Each row has a name. Each piece below is followed by the name of the row it came from, unless a question asks for something else. Each question is about the rows just above it.

Columns, left to right: G H X V A
B: [ 25 -21  17 -20 -18]
S: [  9 -10   7  -3  -7]
D: [-14  11 -13  12   9]
N: [ 11  -7   7 -10 -10]
E: [  7 -11  16 -21 -15]
Y: [-4  5  8 -7 -3]
M: [-51  54 -49  49  45]
J: [-22  26 -30  33  34]
C: [-4  5  8 -7 -7]
F: [-27  28 -34  35  33]
L: [-2  4  5 -7 -5]
Q: [-20  20 -22  15  17]
Number of entries in [  7 -11  16 -21]:
4
Which column holds [54 26  5 28] top down?
H

Columns, left to right: Mepim koz laga mar
U: [-19  -1  14  44]
Z: [-11 -17 -19 -35]
R: [ -5 -27 -27 -41]
K: [ 9 29  4 44]
P: [ 6 15 14 45]
W: [ 22   4  29 -28]
T: [-26 -13 -35  20]
Where do [ 4 44] appear?
K
How many entries does [-11 -17] have?
2
q: [-35  20]
T
q: [ 4 29]
W
Count the entries of [22  4]:
2
[-17 -27  29] is in which column, read top down?
koz

Columns, left to right: mupes gebo nidir naku
puba: [ 17  -2 -18 -17]
pepef: [58 17 -2 25]
Navir: [ 58  17  -2 -17]
[58 58] is in which column, read top down?
mupes
q: [ 17  -2 -17]
Navir
How many entries does [58 17 -2] have?
3
How many entries does [17 -2] have?
2
Number of entries in [ 17  -2 -18]:
3
Which column holds [-2 -2] top down?
nidir

Columns, left to right: vifi Babok dapu vuz gok rekol
Melub: [  8  -1  -1  27  26 -11]
Sizu: [  1  27 -41 -21 -19  13]
verim: [-19 -10  25  23  18  20]
q: [-1 27]
Melub
Which column holds this, read top down? [13 20]
rekol
q: [-21 -19]
Sizu
Which column holds [-41  25] top down?
dapu
[-11  13] is in which column, read top down?
rekol

Columns, left to right: Nom vemu zumip Ruvud Nivit tubu bero mal dagi berok
zuk: [ -4  22   6  -3  10   9  22   0 -19  -6]
lubas: [  0  -1   7  -4   9   9  40  14 -25  -8]
sol: [ 14  11 -12  16  -5 -18   8  48  -2   0]
ruva: [ -8  38   1   3   7  -4   8 -11  -2  -5]
Bov: [  3  18 -21  17 -14 -13  -5 -12  38   7]
pef: [-28  55   0   1  11   1  20 -26  34   3]
zam: [  5  11   0  10   2 -13  28  23  -5  -2]
Gosam: [  3  18 -21  17 -14 -13  -5  38  26   9]
nur: [-16  50  11   9  14 -10  39 -24   5   1]
The row with [-5 -2] is
zam
Number of entries in [ 14  11 -12  16  -5 -18   8]:
7
How many entries does [  5  11   0  10   2 -13  28  23  -5  -2] have?
10
q: [ 14 -10  39 -24]
nur
Count the entries of [-4 22  6 -3 10]:
5
Count the entries of [-16  50  11   9  14]:
5
Number of entries in [  3  18 -21]:
3

Columns, left to right: Duze roze goni safa Botom Bip Zof Zir
mel: [ 23  27 -15  26   0 -12   7   5]
lavo: [ 17  15 -47  30 -11  18  17  24]
Gal: [-13  26   0 -12   6   6  15   3]
bogi: [ 23  27 -15  26   4  17  27  28]
sedi: [ 27 -15  26   3 -12   7  -7 -24]
The row with [-15  26   0 -12] is
mel
Which column holds [ 28 -24] top down?
Zir
Which column holds this, read top down? [17 15 27 -7]
Zof
Which column holds this, read top down? [-12  26   3]
safa
Which column holds [26 30] top down?
safa
q: [ 27 -15  26   0 -12   7]
mel

Columns, left to right: Takof kapi zabur lefi sil zema Kulo dazoz Toge vef
foli: [-25  34   8  -4  23   4   4 -21   3  -4]
Papu: [-7 -9  7 -9 12  3 18 -9 -2  1]
Kedub: [ 4  2 -2  5 -2 -6 -2 -1 14 -3]
Zalov: [-10   1   2  -8   8   8  12  -1  -4  -2]
Pobo: [ -7  -1  -1 -19   4  14   3   3   0  -3]
vimez: [-28 -16   5  -7  18   8  54 -11  24   2]
Which column holds this, read top down? [ 4 18 -2]
Kulo
Which column holds this, read top down? [ 3 -6  8 14]
zema
q: [ 2 -2  5 -2 -6 -2 -1]
Kedub
Count the entries of [-25  34   8  -4  23   4   4 -21   3  -4]:
10
[ 4  3 -6] is in which column, read top down?
zema

Columns, left to right: gelel zudi vun fur datu fale kir rad fem guba
sov: [ 10  10   4  -6  -6 -13  11   4  12  -6]
pezib: [  9  26  -6 -16   6  13 -23 -16  -3 -11]
pirap: [-14   7  -1  14  -2 -13  30  -6  20  10]
zop: [-12  10  11 -10   7   5  16  -6  11   3]
ruf: [  7   2 -15  13  -6  -8  -4  31   3   5]
Bek: [-12  45   0   1   6   8 -12 -18  -3  -2]
Count the entries of [-14   7  -1  14  -2 -13  30  -6]:
8
Count the entries of [-12  10  11 -10   7]:
5

Columns, left to right: Lifo Vos boso marom Daset sumor fub dev mut
Fen: [-13  -7 -40 -10  41  30 -14  -8  -6]
Dorup: [-13  -7 -40 -29  41  30 -12  -8  -6]
pavat: [-13  -7 -40 -10  41  30 -12  -8  -6]
Which row holds [-13  -7 -40 -10  41  30 -14  -8  -6]?
Fen
How many entries does [-13  -7 -40 -10  41  30 -12  -8] have?
8
The row with [-13  -7 -40 -29  41  30 -12  -8  -6] is
Dorup

Columns, left to right: soki Defak Dubat rar
beda: [ 44  35 -32  32]
sotoz: [ 14  16  32 -54]
danok: [-50 -20  38 -42]
Zozok: [ 39  32  24 -51]
kuned: [ 41  22 -45  54]
Tof: [-42 -48 -19  46]
kalo: [-18 -34 -28  51]
Gop: [-56 -30  24 -18]
How many entries does [-18 -34] have?
2
Number of entries in [-50 -20  38]:
3
Count the entries of [ 39  32  24 -51]:
4
Which column holds this, read top down? [-54 -42 -51  54]
rar
q: [ 22 -45  54]
kuned
Number of entries in [ 41  22 -45  54]:
4
Which row holds [ 22 -45]?
kuned

Columns, left to right: Deza Lom sitop zoz rigu gefen Gor
Vaso: [ -8   6 -11  -5 -29   2   6]
vam: [-22  10  -8   9 -11  16  -8]
ket: [ 5 -7 15 -5 11 22 14]
Zedig: [  2  -9 -10  -6   0  -4   3]
zup: [ 7  2  5  6 13 21  0]
Miza: [-6  0  1 -5 -2 -2 -9]
gidaz: [ 14   7  -4   6   0 -14  -7]
Lota: [ 11   0  45  -5 -29   2 -20]
pusu: [ 7  5 -3 11  3  7 -8]
gati: [ -3  -4  -9 -12  28  -6  11]
Lapof: [  9  11  -9  22  -4   7 -19]
gek: [-22  10  -8   9 -11   8   4]
Number of entries in [ 2 -9]:
2
[-11  -8] is in which column, read top down?
sitop
q: [-22  10  -8   9 -11   8   4]
gek

Columns, left to right: Mege piz gideg fet raso
rus: [27  4 -8 17 -1]
zavo: [27  7 -7 19  0]
Kosud: [-30  33  15   7  17]
Fopag: [-48  11  19 -18  12]
tiv: [  0 -16   0 -11  -3]
zamoz: [ 49 -50 -21  -8 -24]
zaze: [ 22 -56 -12 -25 -21]
gezog: [ 56 -44 -23  -1 -24]
Magap: [-42  24  19  -6  16]
duf: [ -7  -8   3 -10   0]
q: [24 19]
Magap
Count the entries of [27  4 -8]:
3
Which row holds [ -7  -8   3 -10]?
duf
Number of entries in [  0 -16   0 -11]:
4
Which column holds this, read top down? [-24 -21 -24]
raso
How many entries does [-42  24  19] have?
3

Columns, left to right: bol Bime zufez Buvo
satu: [-33  -5  28  36]
Merek: [ 12  -5 -15  -4]
toz: [ 12  -5 -44  -4]
Count the entries of [12]:
1
Number of entries in [-33  -5  28  36]:
4
Count the entries of [12]:
1
How many entries does [-33  -5] have?
2
How many entries does [ 12  -5 -44] have?
3

Columns, left to right: kol sorub Pofi fumi Buvet Gazen bon kibe nes
roda: [ 10 -10 -18  17   0 -20 -13 -21  -5]
mik: [-16  -7 -43   3  -6 -25 -22   0 -23]
Mobat: [-16 -11 -43   3  -6 -25 -22   0 -23]
Count the entries of [ 10 -10 -18  17   0 -20 -13]:
7
Number of entries in [ 10 -10 -18]:
3

Columns, left to right: tad rok nul gifod vinar
Vafo: [ 40  -7   1  10 -52]
voni: [ 40  -7   1  10 -28]
zavi: [10  1 -7 40  6]
Where do [ 40  -7   1  10 -52] appear?
Vafo
[ 40  -7   1  10 -28] is in which row?
voni
q: [ 1 -7]
zavi

Columns, left to right: tuva sovi gom dusus pasen Mak Rol rado dima
bobof: [ 0  6  4 -4  2  0 -8 -3  2]
nuni: [  5  -3   5  -5  -7  -4   1 -11   3]
putu: [-16  19  28  42  -4  33   4 -15  13]
nizet: [ 25  16 -13   4  21  19   3   6 -11]
nogu: [ 9  3  9 -7  4 -2 -7 -3 -3]
modop: [ 25 -13  -1   8 -13 -10  14  -7  -5]
Laz: [ 6 -6  9  6  9 -7 11 -5 15]
How many entries does [ 6 -6  9  6  9 -7 11 -5] have?
8
The row with [-15  13] is
putu
Which column holds [  4   5  28 -13   9] top down?
gom

